128 stands for zero in the data rows.
Each pair is two rows. How far apart are they, by a hidden measure? 0 means very close, and 20 very far. Two or three weighted sums of its numbers give each row a place; it is the straight-line distance between the places.
[92, 157, 95, 166, 85, 71, 142, 161, 120, 169, 207, 94, 109, 150]
[124, 148, 145, 160, 141, 137, 165, 181, 148, 152, 144, 146, 117, 165] -> 4
[82, 85, 95, 124, 195, 212, 114, 51, 140, 183, 132, 148, 137, 84]
[153, 124, 188, 115, 157, 154, 167, 162, 140, 119, 122, 85, 161, 164] -> 8
[76, 65, 131, 157, 144, 141, 103, 111, 47, 143, 96, 107, 138, 100]
[178, 79, 134, 50, 99, 112, 86, 194, 116, 145, 147, 123, 191, 127] -> 1
[95, 111, 102, 149, 120, 139, 68, 125, 76, 192, 133, 96, 110, 100]
[141, 108, 111, 57, 83, 106, 138, 149, 140, 88, 200, 171, 138, 170] -> 6
[216, 65, 165, 51, 93, 100, 63, 179, 80, 102, 124, 111, 138, 99]
[82, 101, 128, 147, 207, 240, 126, 49, 164, 182, 121, 131, 168, 164] -> 13
[179, 140, 75, 90, 173, 121, 151, 143, 95, 68, 90, 150, 121, 177]
[54, 152, 128, 154, 96, 99, 187, 134, 125, 156, 114, 145, 99, 114] -> 10
[143, 90, 174, 87, 117, 76, 123, 164, 69, 78, 76, 152, 202, 101]
[94, 116, 88, 98, 133, 73, 143, 92, 129, 39, 107, 147, 79, 155] -> 10
[148, 88, 174, 90, 92, 90, 133, 176, 79, 78, 59, 84, 180, 93]
[121, 94, 82, 82, 200, 152, 110, 93, 111, 78, 124, 152, 131, 106] -> 10
[112, 139, 107, 77, 134, 159, 176, 39, 195, 111, 124, 136, 120, 140]
[151, 113, 189, 169, 68, 170, 183, 165, 146, 88, 93, 87, 132, 128] -> 13
[156, 84, 139, 155, 91, 118, 100, 125, 176, 171, 255, 147, 90, 161]
[149, 44, 216, 107, 86, 120, 47, 94, 105, 149, 138, 76, 163, 129] -> 9
[141, 59, 181, 110, 142, 99, 126, 158, 92, 142, 134, 68, 134, 130]
[166, 197, 150, 170, 91, 125, 191, 147, 176, 127, 160, 108, 152, 117] -> 11
[125, 157, 154, 101, 152, 218, 137, 38, 190, 150, 98, 110, 140, 71]
[142, 142, 111, 79, 101, 103, 91, 171, 99, 77, 48, 167, 130, 139] -> 8
[118, 130, 125, 106, 33, 141, 115, 99, 230, 178, 211, 122, 107, 150]
[181, 152, 124, 173, 114, 80, 175, 107, 163, 80, 153, 159, 118, 106] -> 10
[84, 176, 97, 142, 165, 124, 162, 138, 129, 70, 164, 203, 117, 113]
[89, 184, 95, 129, 133, 76, 134, 144, 135, 122, 186, 151, 45, 142] -> 11
[71, 183, 81, 157, 132, 116, 109, 159, 136, 168, 138, 123, 134, 151]
[116, 124, 83, 135, 128, 90, 130, 158, 129, 102, 95, 188, 59, 143] -> 15
[140, 148, 194, 171, 136, 141, 171, 143, 142, 101, 135, 102, 173, 102]
[94, 105, 201, 170, 98, 169, 81, 87, 147, 209, 216, 101, 118, 167] -> 11
[47, 223, 97, 126, 106, 121, 134, 144, 148, 155, 165, 159, 62, 117]
[97, 108, 105, 169, 168, 179, 102, 77, 87, 162, 116, 155, 138, 137] -> 9
[84, 217, 80, 115, 153, 127, 158, 186, 123, 146, 132, 145, 102, 124]
[138, 106, 147, 134, 100, 123, 102, 109, 213, 186, 184, 107, 105, 115] -> 16
[132, 167, 110, 135, 180, 148, 121, 142, 89, 94, 118, 179, 119, 98]
[163, 119, 155, 107, 104, 113, 110, 97, 127, 105, 74, 89, 190, 181] -> 8
[137, 130, 68, 76, 170, 99, 103, 113, 120, 57, 76, 152, 106, 124]
[130, 95, 78, 196, 195, 118, 103, 73, 81, 165, 122, 153, 119, 141] -> 7
[150, 28, 105, 182, 110, 115, 43, 130, 81, 168, 142, 106, 82, 93]
[57, 111, 92, 154, 107, 81, 119, 138, 124, 176, 106, 158, 121, 110] -> 6
[53, 195, 107, 176, 139, 81, 131, 157, 150, 160, 195, 140, 119, 191]
[113, 182, 74, 173, 173, 81, 160, 147, 83, 79, 132, 205, 42, 74] -> 10
[43, 180, 89, 154, 95, 86, 159, 151, 136, 167, 205, 145, 60, 133]
[111, 165, 78, 138, 117, 77, 123, 184, 96, 74, 107, 148, 119, 139] -> 9
[155, 186, 103, 98, 119, 74, 152, 90, 192, 136, 212, 144, 140, 222]
[230, 59, 174, 84, 119, 114, 86, 129, 128, 150, 134, 109, 177, 124] -> 3
[139, 145, 151, 162, 140, 114, 133, 124, 73, 93, 98, 138, 83, 140]
[117, 145, 87, 123, 150, 157, 95, 169, 116, 138, 79, 85, 103, 131] -> 5
[123, 155, 97, 72, 165, 90, 105, 174, 100, 82, 95, 159, 94, 178]
[115, 118, 97, 121, 58, 100, 128, 118, 142, 157, 193, 114, 123, 142] -> 9
[62, 132, 85, 89, 171, 127, 145, 152, 86, 50, 104, 168, 123, 106]
[89, 160, 94, 110, 149, 130, 162, 166, 116, 91, 117, 134, 134, 66] -> 1
[114, 74, 134, 196, 165, 136, 56, 96, 113, 179, 127, 128, 95, 77]
[83, 126, 172, 165, 98, 113, 138, 88, 154, 216, 210, 86, 72, 114] -> 7
[167, 86, 148, 94, 104, 111, 89, 153, 114, 140, 125, 119, 171, 127]
[88, 194, 168, 141, 131, 104, 100, 183, 93, 130, 155, 146, 137, 111] -> 6
[130, 176, 99, 28, 167, 96, 128, 124, 180, 92, 161, 177, 102, 157]
[167, 110, 134, 28, 171, 131, 132, 162, 98, 83, 93, 105, 172, 144] -> 8
[180, 119, 187, 140, 117, 176, 88, 168, 142, 105, 90, 83, 121, 101]
[61, 192, 92, 145, 140, 140, 62, 178, 103, 100, 61, 114, 74, 101] -> 9
[115, 121, 160, 100, 98, 161, 105, 78, 182, 156, 147, 136, 128, 147]
[81, 76, 82, 156, 151, 205, 127, 88, 135, 163, 106, 146, 75, 105] -> 5
[131, 172, 175, 149, 69, 147, 171, 212, 165, 141, 153, 104, 140, 143]
[120, 171, 86, 105, 121, 118, 90, 148, 139, 66, 109, 197, 139, 134] -> 16
[161, 96, 205, 126, 168, 116, 143, 127, 137, 100, 82, 88, 145, 120]
[148, 162, 102, 75, 143, 83, 82, 150, 78, 76, 90, 111, 167, 113] -> 17
[160, 123, 176, 144, 137, 114, 222, 96, 170, 109, 98, 109, 176, 154]
[152, 116, 181, 129, 128, 152, 192, 93, 203, 83, 130, 98, 160, 115] -> 2
[127, 134, 152, 159, 99, 113, 104, 100, 155, 194, 209, 131, 123, 123]
[82, 194, 209, 116, 127, 191, 187, 137, 131, 121, 128, 89, 143, 111] -> 7
[66, 111, 91, 160, 107, 34, 115, 174, 88, 155, 61, 178, 103, 115]
[196, 69, 208, 112, 93, 157, 50, 162, 58, 111, 110, 112, 104, 120] -> 6
[207, 101, 232, 75, 125, 140, 119, 172, 115, 111, 80, 117, 166, 101]
[178, 73, 160, 72, 90, 132, 70, 146, 106, 113, 107, 113, 130, 122] -> 4
[118, 128, 178, 177, 106, 85, 101, 75, 180, 190, 196, 123, 136, 112]
[116, 135, 100, 132, 104, 92, 153, 136, 169, 94, 191, 142, 107, 132] -> 3
[85, 113, 111, 113, 152, 254, 137, 58, 149, 170, 131, 116, 99, 98]
[94, 43, 181, 178, 153, 150, 70, 61, 112, 205, 187, 68, 52, 81] -> 12
[76, 88, 122, 134, 195, 246, 144, 88, 122, 204, 134, 103, 160, 147]
[159, 163, 183, 165, 103, 170, 182, 142, 157, 122, 95, 68, 179, 152] -> 15
[125, 130, 84, 181, 97, 129, 117, 72, 80, 73, 122, 132, 117, 136]
[92, 156, 109, 187, 124, 113, 111, 175, 123, 205, 189, 111, 110, 115] -> 12
[63, 173, 66, 151, 159, 133, 139, 149, 106, 73, 143, 140, 69, 146]
[98, 116, 81, 141, 151, 174, 144, 74, 184, 144, 94, 152, 80, 86] -> 10
[142, 139, 87, 56, 111, 119, 92, 169, 133, 62, 101, 224, 108, 144]
[130, 151, 90, 54, 107, 154, 111, 114, 200, 108, 151, 182, 133, 167] -> 5
[99, 143, 156, 76, 140, 61, 106, 155, 139, 123, 116, 110, 138, 154]
[203, 24, 240, 81, 123, 128, 59, 155, 76, 116, 87, 68, 181, 100] -> 4
[142, 100, 142, 32, 119, 97, 105, 159, 109, 97, 79, 157, 179, 137]
[211, 131, 219, 171, 91, 109, 129, 215, 90, 81, 123, 66, 134, 142] -> 12
[149, 109, 135, 184, 159, 171, 113, 138, 97, 98, 105, 130, 150, 130]
[163, 180, 158, 148, 128, 142, 144, 142, 126, 152, 112, 120, 163, 124] -> 6
[144, 107, 156, 95, 138, 121, 209, 77, 166, 122, 141, 90, 179, 130]
[114, 98, 103, 200, 157, 125, 39, 94, 73, 189, 137, 112, 87, 102] -> 13
[122, 138, 89, 125, 137, 91, 152, 90, 86, 72, 87, 172, 62, 163]
[194, 80, 150, 105, 86, 138, 106, 141, 67, 110, 68, 75, 167, 131] -> 4
[96, 172, 82, 177, 144, 104, 153, 139, 156, 156, 166, 173, 54, 167]
[139, 188, 90, 51, 135, 117, 106, 94, 213, 112, 145, 198, 87, 143] -> 12
[97, 140, 100, 117, 146, 149, 114, 89, 118, 74, 113, 175, 95, 107]
[96, 78, 126, 150, 136, 160, 64, 97, 110, 145, 113, 134, 119, 121] -> 6
[121, 186, 79, 148, 112, 128, 125, 155, 83, 74, 163, 184, 58, 145]
[133, 132, 132, 116, 104, 121, 189, 188, 140, 135, 103, 124, 104, 135] -> 11
[190, 118, 148, 153, 129, 155, 207, 109, 141, 101, 97, 53, 120, 132]
[66, 176, 113, 174, 116, 83, 153, 136, 145, 163, 200, 148, 105, 139] -> 5
[160, 55, 167, 100, 39, 147, 58, 146, 108, 174, 179, 110, 170, 145]
[229, 143, 197, 163, 112, 159, 144, 135, 134, 106, 106, 103, 103, 100] -> 9
[172, 76, 184, 114, 90, 141, 59, 143, 104, 138, 118, 115, 170, 130]
[128, 124, 144, 124, 100, 117, 120, 115, 145, 152, 200, 133, 134, 147] -> 7
[73, 167, 85, 158, 88, 112, 179, 131, 163, 92, 166, 153, 85, 164]
[125, 140, 92, 150, 129, 85, 160, 167, 112, 71, 122, 189, 63, 132] -> 3
[153, 108, 169, 82, 84, 142, 59, 89, 157, 157, 202, 145, 144, 151]
[99, 96, 108, 133, 123, 60, 104, 202, 91, 170, 125, 153, 105, 125] -> 8
[143, 138, 69, 157, 148, 148, 131, 81, 101, 82, 138, 154, 90, 76]
[136, 51, 129, 129, 146, 147, 38, 162, 59, 167, 148, 118, 138, 115] -> 9
[95, 111, 64, 110, 192, 171, 111, 34, 160, 103, 135, 161, 76, 162]
[118, 84, 149, 163, 128, 163, 87, 47, 151, 219, 170, 74, 121, 119] -> 6
[113, 140, 127, 151, 22, 108, 151, 133, 175, 170, 177, 151, 130, 159]
[118, 149, 142, 127, 124, 125, 146, 88, 182, 129, 135, 167, 141, 152] -> 10
[163, 64, 65, 141, 147, 144, 118, 89, 125, 114, 131, 205, 110, 105]
[71, 169, 100, 167, 136, 55, 89, 131, 110, 170, 141, 127, 138, 121] -> 9
[107, 144, 187, 124, 101, 128, 196, 141, 169, 108, 84, 75, 171, 112]
[134, 99, 119, 108, 194, 187, 82, 76, 175, 155, 113, 159, 173, 85] -> 11
[165, 137, 173, 110, 180, 142, 136, 152, 116, 143, 80, 103, 110, 149]
[114, 207, 74, 149, 88, 83, 92, 144, 104, 67, 162, 151, 81, 127] -> 8
[78, 134, 87, 187, 80, 81, 139, 134, 143, 146, 201, 114, 78, 147]
[141, 102, 183, 171, 128, 140, 84, 45, 139, 200, 197, 133, 117, 112] -> 8
[157, 100, 94, 143, 113, 94, 130, 203, 133, 93, 116, 179, 97, 144]
[98, 95, 103, 126, 147, 193, 112, 46, 166, 157, 130, 131, 132, 139] -> 10
[119, 179, 128, 104, 134, 142, 112, 159, 87, 122, 58, 101, 105, 124]
[152, 70, 151, 142, 180, 138, 97, 88, 67, 146, 62, 133, 116, 96] -> 6
[106, 112, 101, 171, 178, 170, 44, 104, 105, 195, 135, 137, 99, 149]
[119, 162, 74, 165, 187, 90, 163, 102, 98, 152, 113, 108, 71, 131] -> 4
[133, 125, 133, 71, 90, 128, 130, 63, 204, 149, 117, 139, 166, 195]
[182, 205, 153, 143, 94, 133, 158, 208, 121, 120, 146, 102, 173, 164] -> 8
[148, 160, 185, 146, 114, 131, 221, 172, 125, 154, 117, 62, 177, 94]
[128, 154, 58, 135, 173, 155, 131, 131, 103, 93, 115, 156, 137, 107] -> 11
[117, 142, 120, 83, 62, 67, 171, 109, 168, 109, 143, 193, 166, 147]
[117, 200, 80, 179, 127, 56, 133, 107, 148, 178, 174, 152, 112, 108] -> 5
[155, 58, 118, 134, 151, 125, 147, 126, 97, 103, 104, 160, 119, 128]
[163, 87, 156, 126, 140, 164, 140, 194, 94, 98, 117, 141, 121, 118] -> 1
[95, 178, 115, 142, 55, 90, 178, 104, 171, 164, 180, 160, 106, 147]
[151, 177, 67, 108, 162, 88, 137, 133, 122, 66, 105, 170, 98, 155] -> 11
[107, 157, 60, 87, 123, 95, 178, 151, 88, 79, 88, 159, 60, 122]
[139, 146, 163, 173, 147, 90, 189, 158, 154, 78, 141, 123, 144, 149] -> 14
[104, 179, 85, 92, 140, 124, 176, 177, 105, 119, 81, 94, 134, 117]
[149, 139, 196, 145, 147, 167, 163, 125, 130, 88, 127, 98, 132, 150] -> 8
[73, 184, 73, 56, 112, 136, 137, 211, 90, 67, 86, 145, 168, 136]
[59, 74, 88, 170, 195, 208, 96, 61, 111, 162, 108, 142, 82, 106] -> 11
[125, 150, 77, 90, 133, 140, 73, 127, 161, 79, 99, 161, 143, 152]
[178, 106, 158, 159, 171, 152, 138, 137, 91, 98, 103, 129, 135, 129] -> 10
[99, 154, 107, 59, 136, 115, 126, 205, 81, 92, 98, 136, 118, 117]
[169, 138, 119, 116, 94, 180, 155, 52, 197, 120, 173, 136, 119, 153] -> 11
[172, 113, 142, 119, 98, 156, 211, 98, 173, 116, 112, 124, 180, 152]
[11, 165, 129, 119, 204, 248, 120, 108, 138, 205, 113, 126, 82, 113] -> 7
[159, 122, 107, 114, 136, 157, 130, 182, 83, 119, 61, 142, 164, 126]
[136, 155, 77, 124, 231, 108, 123, 103, 70, 70, 144, 188, 108, 114] -> 13
[113, 122, 106, 229, 148, 155, 116, 89, 93, 144, 88, 147, 138, 149]
[178, 64, 153, 127, 145, 116, 133, 175, 80, 141, 101, 88, 151, 83] -> 12
[143, 111, 134, 88, 67, 156, 110, 119, 136, 159, 143, 162, 169, 92]
[179, 57, 174, 138, 159, 106, 119, 143, 70, 152, 122, 120, 158, 109] -> 13
[156, 138, 133, 167, 77, 123, 181, 121, 162, 121, 194, 140, 173, 143]
[122, 149, 109, 113, 146, 52, 227, 127, 191, 145, 176, 128, 145, 202] -> 8
[117, 149, 106, 114, 174, 197, 136, 10, 128, 154, 118, 100, 93, 162]
[162, 147, 127, 95, 134, 133, 97, 227, 118, 80, 70, 154, 120, 115] -> 6
[165, 124, 186, 91, 123, 127, 162, 123, 174, 78, 105, 116, 171, 170]
[196, 59, 159, 98, 132, 112, 97, 149, 128, 154, 63, 114, 170, 136] -> 3
[82, 151, 69, 61, 160, 94, 65, 201, 126, 64, 85, 130, 100, 93]
[197, 63, 178, 142, 65, 105, 59, 117, 130, 149, 139, 104, 169, 114] -> 12
[146, 109, 177, 111, 116, 125, 100, 198, 105, 134, 112, 112, 165, 92]
[183, 106, 163, 153, 140, 133, 128, 158, 114, 79, 134, 140, 175, 76] -> 4
[136, 142, 196, 142, 131, 132, 192, 124, 150, 118, 120, 128, 160, 172]
[148, 115, 130, 150, 134, 90, 202, 111, 117, 74, 117, 148, 144, 142] -> 3
[60, 150, 63, 79, 130, 93, 107, 164, 127, 55, 136, 167, 122, 124]
[224, 157, 210, 150, 136, 122, 124, 163, 137, 112, 83, 96, 122, 156] -> 17
[143, 213, 89, 173, 96, 60, 130, 82, 166, 110, 166, 117, 136, 129]
[147, 184, 154, 114, 95, 129, 224, 150, 198, 84, 88, 147, 177, 182] -> 8
